In the rows, zero is written as 128.
One hidden turn or mirror swaps the rows below in pairs. Which row is each named row swapped with?
K839: [121 114 141 121  87 138 142 117  84  97 115 133 126 159 136 147 178 113
 131 127 131 168 119]
K174: [100 114 140 138 135 136 130  95  80  90 136 125  94 104 138 118 143 121
 109  93  93 118  99]
K165: [ 90 130 123 169 121 126 137 120 124 145 133 138 136 156 157 126 168 141
 157 125 159 161 108]
K535: [123 134  95 124 109 148 115 115 150 123 106 140 105 113 149 113 146 150
 120  76 158 137 133]
K628: [134 139 101 134 110 150 119 120 153 116  98 132 104 108 156 106 150 160
 128  90 149 131 139]
K646: [133 108 122 130 150 145 136  96 103  90 106 126  96 102 113 148 152  92
 106 124 127 119  90]
K690: [124 141  92 131 105 148 103 107 152 117  97 131 109 114 156 113 142 160
 133  89 147 142 126]
K795: [ 82 125  99 136 114 155 130 104  66 143 108 108 104 157  99 164 164 105
 124 101 130 143 117]
K547: [126 138 107 130 110 153 105 125 147 119  97 129  95  93 147 117 144 173
 142  94 141 134 118]
K877: [ 94 106 126 144 131 159 129 112 122 104 126 133 120 131 153 159 113 114
 145 167 171 149 116]
K34: [ 99  85 124 101 138 157 134 139  82 133 121 129 128 110 181 141 124 146
 153 103 132 159 112]
K940: [ 61 136 110 149 113 168 109 125 111 137  89 117 105  90 134 134 133 154
 164 102 150 127 127]
K375: [124 113 132 121  82 141 151 115  87  96 120 131 124 159 150 149 169 116
 135 127 119 164 112]
K304: [ 84 111 149 137 137 138 131 105  84  86 140 127  92 110 161 115 149 141
 111  89 104 133 101]
K397: [ 91  84 121 108 157 132 131 133  82 126 114 118 116  80 151 126 130 123
 140  93 113 157 104]
K513: [116 101 124  89 131 157 144 133  83 141 117 126 121 139 175 133 122 153
 152  93 150 156 117]
K542: [ 90 128  94 157 128 115 154 104 114 136 120 143 130 142 127 121 182 144
 163 139 151 157 108]
K78: [ 72 144 127 131 122 141 137 132 134 106  84 126 127  89 160 117 123 152
 159 110 145 131 119]
K211: [ 70 128  88 150 124 160 116 101  68 151  98 102  98 133  99 155 144 118
 131  94 133 136 123]
K581: [ 62  76 104 158 100 114 154 104 104 112 112 127 107 134 129  98 157 147
 122 116 152 157 135]
K956: [ 88  89  85 154 135 124 132 100 122 134 120 140 102 143 116 108 124 122
  95  96 170 156 132]
K855: [ 60 150  98 145 126 162 109 116  89 146  91 116  97  98 115 148 136 138
 154  99 136 137 125]
K545: [103 122 128 114 183 143 130 116 108 114 113 135  86 130 106 121 142 122
  98 125 115 143  81]
K349: [103  98 117  90 136 158 135 135  74 143 119 118 127 123 175 138 128 140
 153  90 140 165 111]
K354: [107 123 139 140 158 114 158 127 114 129 102 102 127 156 139 130  94 104
 131  98 154 117 116]
K229: [134 134 117 101 125 147 147  98  85 133  95 109  93 169 117 111 113 147
 126  88 176 142 127]
K866: [117 120 129 155 172 117 163 124 102 139 126 109 107 162 113 129 110 107
 129 106 157 133 103]
K919: [ 91 123 131 129  94 136 165 114 124  86 104 106 106 128 176 108 155 147
 112 135 125 125 112]
K654: [101 110 126 167 179 125 130 118  84 145 122 110  89 160  96 143 126 122
 136 103 149 151 106]
K388: [117 120 133 120  83 140 145 108  78 102 127 121 122 161 150 151 175 121
 130 127 126 162 117]
K297: [ 76 134  95 135 119 158 123 111  56 151 105 110 109 136 103 160 150 110
 136  93 135 143 121]
K527: [142 123 122 134 143 134 127  94 107  96 110 114  93 101 119 141 156  96
 103 135 126 116  91]
K748: [135 117 114 130 141 143 129  95 104  89 110 118  94 105 131 152 154  86
 117 138 136 128  85]
K191: [128 128 121 147 129 158  91 125 116 121  84 117  85 113 124 122 141 174
 170 106 136 145 127]
K481: [134 126 122 101 119 147 142  96  93 139  90 110  91 168 109 120 128 148
 125  88 172 136 124]
K426: [105  98 131 137 121 128 133 124 121 113 110 104 104 143 110 154  91 163
 145 158 150 155 132]
K589: [ 89 112  99 131 162 103 135 110  95 111  89 116 107  89  84 118 144 115
 122 114 121 139  95]
K68: [134 109 122 122 135 118 135 124 119 131  79 111  93 129  73 132 144 160
 104 133 141 129 121]
K541: [ 91 102 129 130 131 126 145 121 103 119 106  96 110 138  89 144  84 150
 123 148 146 132 129]
K719: [ 60  75 118 157  94 132 158 111 100 116  98 124 112 133 147  98 152 151
 128 136 150 158 125]
K149: [123 114 122 135 141 139 126  99 102  94 109 110  88  88 116 134 157 100
 102 109 111 120  86]
K129: [138 123 127 106 123 147 142 107  82 139  98 108  89 169 113 117 127 147
 124  85 175 144 127]
K351: [ 81 152 123 142 124 170 108 140 150 114  86 142 101 136 159 116 151 144
 128 112 124 156 115]
K506: [130 121 137 115  92 138 151 123  88  96 120 127 126 162 151 151 170 124
 129 121 130 162 119]
K464: [ 89  84 105 119 158 119 132 124  78 116 119 110 109  84 127 129 126 119
 128 107 104 147  96]
K722: [ 79 126 130 164 121 130 143 121 122 135 145 133 132 153 164 124 156 154
 164 120 147 154 112]
K281: [ 93 147 133 138 126 124 149 135 145 103  87 122 125  99 169 115 131 146
 147 116 150 129 121]
K13: [101 107 142 133 128 130 138 119 100 105 105 102 105 132 115 149  82 150
 138 157 161 132 129]
K226: [ 99 129 104 142 157  93 144 102 112 122  96 116 110  98  85 124 161 116
 117 125 135 130 102]
K585: [ 76 124 138 165 128 137 132 127 104 134 146 140 120 151 182 128 140 151
 157 108 142 161 113]
K913: [134 133 121 106 120 139 143  91  82 133  94 105  92 173 111 120 139 145
 119  91 174 136 119]
K239: [ 57  75 126 160 102 126 164  91  98 117 113 127  93 137 131 102 144 138
 109 117 154 149 120]
K742: [119 128 121 154 145 147  82 128 103 118  85 109  73 121 105 140 137 174
 152 111 135 153 127]
K111: [107 111 130 170 174 118 145 123  92 145 111 103  96 164 106 133 114 114
 129 105 150 136 100]

K513 is swapped with K795
K719 is swapped with K541
K722 is swapped with K111
K690 is swapped with K646
K68 is swapped with K919
K877 is swapped with K956
K297 is swapped with K349

